In the rows, 128 means zero.
A single turn carries every row of the set below to another of its rows. Some are shown first; where does it send the rows asked next?
Devuz: [143 121 100 137 115 141 139 158 155 142 125 133 135 107  99 123 166 105
 101 110 132 123 116  96 145 128 157 125 117 123 125 110 133 139 139 139
 118  97 161 143 151  91 124 101 101 110]
pur: [129 109 104 126 111 129 168 138 133 148 115 140 162  93 114 113 146 137
 109 121 126 133 130  99 135 138 158 105 108 115 130 108 130 132 142 139
 102 118 141 121 142  93 129 113 108  94]
detop: [130 131 118 116 131 127 134 157 141 172 108 132 152 108 145 109 147 105
 119 124 132 136 111 111 141 128 145 120 119 105 137 119 110 173 146 129
 111 124 132 121 160 123 141 140  99 116]
Dute: [170 134 105 139 106 137 129 145 150 118 121 144 134  96 105 118 154 110
 101 100 122 126  95 112 154 135 157 118 109 105 126 127 141 134 144 163
 124 101 158 152 141 110 124 102 101 115]
Zuran: [147 133  93 137 107 147 129 124 126 135  78 126 167  99 108  90 133 124
 121 125 123 134  90 111 123 150 135 124 109 108 138 104 139 136 157 152
 120 126 143 126 133 140 148 111 105 120]
Gev: [137 134 101 139 123 132 131 153 159 156  97 125 140 105 123 113 162  98
 123 112 138 124 111 109 136 117 146 129 122 126 128 111 119 151 152 134
 107 107 174 126 156 107 123 116  98 127]
Vul: [158 140 122 117 122 127 125 144 132 146 116 147 146  96 146 104 137 110
 113 114 121 141  90 124 153 137 148 108 111  88 138 133 122 164 148 155
 118 125 125 134 150 139 141 140  99 115]
suvim: [131 126 131 117 156 128  71 177 129 156 136 143 106 110  97 128 119 136
 162 119 135 161 139  97 140 137 114 134 119 159 116 133 103 105 169 144
 146 139 116 158  98 143 123 121 152 136]
Pugi: [133 115 116 115 127 136 148 163 140 166 138 139 150 113 120 120 153 111
  96 124 130 136 121  94 149 135 157 115 117 108 133 115 123 164 134 128
 121 112 120 132 159  96 139 123 101  98]
kop: [146 130 108 127 110 124 149 123 128 136  95 143 161  81 135 101 134 135
 124 115 121 137 109 123 135 136 150  99 104 104 136 120 128 134 155 156
  99 129 146 119 136 125 131 126 106 109]
zurir: [137 127 131 116 153 129  69 177 128 149 141 148 106 109  94 128 116 137
 158 117 132 160 135  98 144 142 116 130 116 156 115 135 106 101 168 151
 149 139 113 163  93 144 124 118 152 133]
giva: [132 112  91 137 107 153 145 136 131 144 101 124 168 109  87 101 144 127
 105 129 127 130 108  91 123 154 144 127 110 120 132  93 145 130 143 136
 126 115 138 128 136 107 144  98 105 106]
balob: [135 122 130 116 153 131  74 178 129 153 145 148 105 112  88 133 121 140
 154 120 132 162 139  94 144 142 118 130 117 157 114 132 109 100 166 148
 150 135 111 164  95 136 121 116 152 130]
golut: [125 121 125 115 150 126  79 182 135 158 146 143 105 115  91 128 125 128
 157 117 134 159 142  92 137 134 115 134 121 166 122 138 107 104 169 140
 150 141 106 156 101 135 126 116 154 132]
Kevuz: [128 121 128 115 156 129  73 180 130 160 141 143 107 113  91 130 120 137
 158 121 134 161 142  91 140 138 115 134 119 162 115 130 104 104 166 141
 146 137 113 159  99 137 122 118 152 132]
Lag: [129 125 127 116 159 129  75 178 122 161 136 138 108 102  95 124 121 132
 160 114 124 157 132  93 134 133 113 131 127 160 112 137 107 108 172 144
 152 142 113 160 100 144 125 122 154 137]
Gab: [127 123  93 138 112 148 138 134 131 153  78 116 171 107 106  94 142 121
 122 131 133 132 106 100 117 146 133 131 114 121 135  95 133 140 155 131
 117 123 145 118 139 122 145 109 104 116]
pek: [160 124 120 116 117 134 138 150 130 139 144 153 146 101 119 114 143 116
  91 114 116 140 101 107 161 145 159 105 108  90 134 128 136 156 136 154
 129 114 114 147 146 115 139 122 100  97]
raba: [138 127 126 114 146 123  74 175 130 149 142 147 105 109  96 123 121 131
 158 113 131 161 131  99 141 139 116 131 118 158 123 145 112 104 172 150
 152 145 105 159  95 146 127 119 153 134]
Kun: [129 126 124 116 151 123  74 178 133 158 139 140 107 114  99 126 122 127
 162 116 133 159 136  97 136 133 113 133 120 163 123 142 106 109 173 143
 147 146 106 153  99 145 127 121 154 137]
Rire: [134 121 125 114 146 129  78 179 131 151 151 146 104 113  88 129 125 132
 151 114 130 160 137  93 141 139 119 131 116 163 122 142 114 102 167 148
 153 142 101 162  96 137 126 114 153 129]
zamig: [151 123  95 137 100 153 136 127 124 127 100 131 165 100  91  98 137 130
 106 122 119 135  92 103 130 159 143 120 103 108 133 105 151 127 149 153
 130 119 133 138 127 123 145  98 105 107]
raro: [149 117 106 127 103 129 159 128 128 128 116 149 158  84 117 110 138 140
 108 114 115 135 115 110 142 143 158  98 103 102 133 119 139 125 145 158
 108 122 136 130 132 108 129 114 109  96]
Revev: [132 120 126 116 157 129  77 180 120 155 147 142 107 103  87 128 124 135
 152 114 123 158 133  91 138 136 119 129 124 159 108 134 114 103 165 148
 156 138 106 166  99 137 124 117 154 132]
paren: [160 147 105 139 116 130 119 142 152 130  96 133 136  93 128 109 152 102
 122 103 126 127  90 125 144 124 146 121 114 108 132 126 125 144 156 158
 112 110 171 139 145 130 126 118  97 130]
kiger: [125 119 127 116 159 131  79 182 122 161 142 136 110 104  90 127 124 134
 158 115 125 156 137  88 135 133 115 132 128 161 108 135 110 105 167 141
 155 139 109 163 103 135 126 118 154 133]
lusut: [136 126 127 115 155 129  74 177 119 154 141 141 107  99  92 124 121 135
 159 111 122 157 129  96 137 135 114 129 125 155 111 140 112 104 169 151
 156 141 108 163  99 144 127 120 154 136]
fedi: [125 120 105 126 116 124 157 135 136 154  93 134 165  89 130 104 141 132
 124 122 129 132 124 111 128 130 150 108 111 115 135 111 120 140 153 138
  94 127 150 109 145 111 129 127 107 107]

fedi goes to pur
paren goes to Gev
detop goes to Pugi
Where do these go?
golut goes to Rire
zurir goes to suvim
Revev goes to lusut
Zuran goes to Gab

